(in the rows, 100 means zero)
Each path below is one point turned by a fixed rotation once a step. After each direction that follows a path, write how fast that rotation turns it, in degrees per step (0 if it stays still).
Each turn is a multiple of 5 degrees from 10 to 175, or 0.
Each row of a path follows its step; steps can be skipped.

step 9: [130,105,114,114,94,92,105,115,75,89,124,81,95,88,101,100,121,76,94,110,72,102,85,81,101,98,101,123,102,86,110,96,92,101,104,122,95,114,115,123,77,98,100,98,120,135,88,102,69,112,86,110,110,132,115,109,102,108,96,129,80]
step 15: [110,113,84,96,73,83,107,89,95,63,77,57,74,105,101,97,92,67,89,74,82,109,80,101,111,90,97,98,112,92,104,89,112,94,107,82,97,99,76,100,80,88,110,97,120,109,93,100,92,74,135,89,110,109,108,86,81,99,100,101,81]
step 17: [77,68,101,75,86,102,82,82,98,101,137,73,113,116,98,118,120,107,99,81,125,95,116,113,103,130,90,96,99,116,117,72,90,124,109,104,82,94,108,100,102,79,102,99,80,100,99,64,103,90,98,99,102,118,93,88,99,72,110,94,103]
step 19: [109,101,103,85,100,112,80,108,108,106,95,105,95,111,110,85,86,108,102,118,111,65,85,94,62,58,69,75,106,101,61,107,96,111,70,111,81,104,104,112,111,94,110,85,84,82,109,86,95,84,115,92,78,120,98,103,114,109,90,102,92]
step 20: [91,114,102,107,113,86,94,110,102,80,98,92,135,101,127,108,121,81,116,80,89,81,90,134,96,94,83,112,91,73,89,76,86,94,104,114,109,115,77,127,110,83,98,75,83,112,91,96,111,97,116,98,96,133,120,94,74,121,115,99,106]
step 21: [111,131,96,91,97,100,85,121,81,78,113,84,112,77,107,123,89,103,45,107,80,101,97,84,104,82,107,102,75,94,102,107,120,108,122,106,112,123,101,118,82,93,98,79,80,105,90,110,70,79,93,110,119,95,91,92,99,101,115,95,93]
step 22: [123,112,98,91,111,90,134,99,70,105,137,69,75,107,121,96,85,112,120,96,89,105,120,72,105,101,98,111,112,113,112,76,114,114,81,108,101,103,121,131,99,97,106,86,99,91,96,70,101,79,118,103,99,105,89,96,110,92,100,107,78]
step 24: [84,101,101,90,89,100,88,113,106,112,92,87,94,125,104,112,84,95,112,119,144,82,97,91,95,103,105,120,74,107,83,120,128,112,121,118,114,106,113,90,93,85,125,121,69,109,140,99,85,103,96,89,107,120,104,96,123,99,114,82,87]
Directions:
[98,93,105,94,94,93,98,101,96,97,97,106,94,105,104,98,92,99,99,97,102,106,100,102,102,97,99,98,101,99,107,101,97,101,102,102,97,103,96,96,106,104,104,98,104,107,101,98,104,102,95,93,107,102,96,100,103,99,100,95,100] -> 35
[105,104,113,102,96,98,98,102,104,97,95,98,100,99,95,102,101,104,92,95,98,96,100,100,99,98,100,92,96,100,97,98,94,101,95,96,100,99,109,100,99,103,99,100,96,95,101,97,99,110,100,101,106,96,97,101,101,97,104,99,103] -> 160
[98,101,100,100,101,99,105,101,96,104,89,101,98,104,103,109,103,100,100,98,98,97,103,99,98,100,102,100,107,94,105,91,99,99,101,103,97,103,92,96,93,99,99,95,100,95,99,107,99,102,100,105,98,92,102,99,103,100,100,96,106] -> 145
[94,99,102,106,104,100,97,97,98,102,100,94,108,99,97,100,102,96,100,98,93,98,106,109,101,95,99,102,99,98,101,93,100,100,99,102,95,94,100,97,103,101,98,101,110,107,96,95,97,102,101,98,101,102,105,100,109,95,102,102,98] -> 130
[96,101,102,94,99,102,95,106,99,100,98,102,104,104,95,100,100,97,107,107,103,97,102,101,104,100,95,103,102,102,88,95,101,102,95,99,100,100,97,98,105,100,96,99,105,95,110,105,95,104,95,95,101,98,96,96,96,99,98,100,101] -> 60
[107,102,104,102,99,95,105,94,103,103,106,102,102,105,105,97,104,97,103,101,96,99,99,101,100,105,101,105,92,101,94,93,104,97,98,102,99,104,96,102,94,106,104,106,106,101,104,100,106,103,104,104,104,104,97,101,99,101,100,91,101] -> 160
[100,103,93,104,104,100,95,101,102,96,105,101,100,101,107,112,104,100,92,97,103,101,103,97,105,106,96,100,101,95,99,98,100,99,102,100,100,99,103,104,101,100,93,100,102,104,104,94,101,102,94,100,100,100,93,103,103,101,90,97,101] -> 85

step 1: [100,108,81,92,108,112,110,100,111,95,123,97,84,95,97,97,104,83,110,94,78,106,130,101,102,97,111,95,113,106,107,98,75,107,125,104,117,126,118,116,95,128,79,109,88,122,91,95,75,98,113,93,116,124,104,95,101,114,90,90,122]
step 3: [98,88,115,103,79,122,116,74,109,121,91,109,91,117,109,92,113,127,105,101,96,112,90,109,118,89,87,103,83,80,120,73,97,101,105,117,89,92,89,93,118,112,85,86,96,80,125,94,105,123,96,93,82,83,95,100,102,84,103,81,116]
step 4: [114,116,91,122,82,89,110,120,102,77,87,87,122,86,98,101,113,116,103,117,107,124,102,86,109,83,107,93,130,80,116,95,90,118,117,122,98,104,100,110,106,91,95,93,88,94,87,113,111,91,104,64,116,105,104,94,114,97,84,93,117]
step 6: [90,92,116,82,88,95,94,110,103,124,122,115,86,99,89,97,119,101,92,80,93,86,99,97,97,90,105,102,100,83,97,98,102,122,73,123,105,96,116,107,106,104,72,97,113,129,127,96,102,115,83,109,129,98,77,109,89,97,86,81,83]
step 8: [85,121,94,107,91,96,101,78,109,101,89,79,93,86,92,96,85,99,76,105,125,109,108,134,91,91,92,86,113,112,104,113,105,64,116,110,93,108,89,104,102,110,71,79,95,75,88,97,105,113,106,110,97,109,89,125,101,122,88,96,110]
step 12: [112,91,107,88,120,106,105,103,65,105,106,87,111,91,119,84,109,104,97,95,99,121,99,111,131,125,86,83,98,111,108,130,104,101,100,106,113,93,98,101,118,85,107,78,97,92,91,109,97,115,123,114,108,104,117,85,124,113,87,121,121]
step 20: [94,92,116,111,96,133,116,95,114,109,91,95,115,100,94,91,93,117,97,118,132,111,108,110,107,89,89,110,131,114,132,92,84,84,100,87,98,112,101,89,96,86,88,75,88,78,89,126,115,100,100,101,113,95,86,111,101,106,115,93,104]
step 22: [71,109,107,85,82,69,99,122,106,97,108,93,114,99,95,151,115,106,119,114,80,99,90,101,94,109,89,88,112,82,100,90,118,114,86,113,87,99,110,97,102,98,98,114,105,108,89,105,114,118,95,96,129,96,110,97,94,89,109,114,99]
Directions:
[101,103,99,94,108,101,103,94,99,102,103,107,96,99,102,103,95,93,101,97,107,105,98,93,100,102,98,95,96,100,98,103,102,96,103,97,102,103,96,93,98,94,101,108,100,102,103,110,101,95,101,100,99,97,101,95,106,99,96,99,102] -> 20
[105,100,100,95,99,100,92,96,106,100,97,98,102,98,100,99,102,103,102,100,98,98,97,95,99,94,103,105,96,99,107,95,92,103,104,104,106,104,99,100,102,96,91,103,93,99,100,102,106,101,90,99,103,99,100,98,107,100,105,95,100] -> 25
[95,107,100,98,100,99,103,99,95,98,102,94,102,110,95,103,93,100,108,101,94,102,99,93,93,102,104,106,105,94,101,102,94,97,104,101,98,102,99,103,99,100,99,98,99,100,94,101,95,96,104,98,103,97,101,106,104,94,99,99,99] -> 120
[108,99,94,104,106,101,103,99,102,101,105,97,95,93,99,99,97,99,103,96,98,102,96,95,96,100,101,107,99,99,102,91,106,92,103,100,98,99,96,100,94,111,103,98,101,97,102,95,102,106,103,101,101,106,99,99,104,102,102,102,104] -> 45
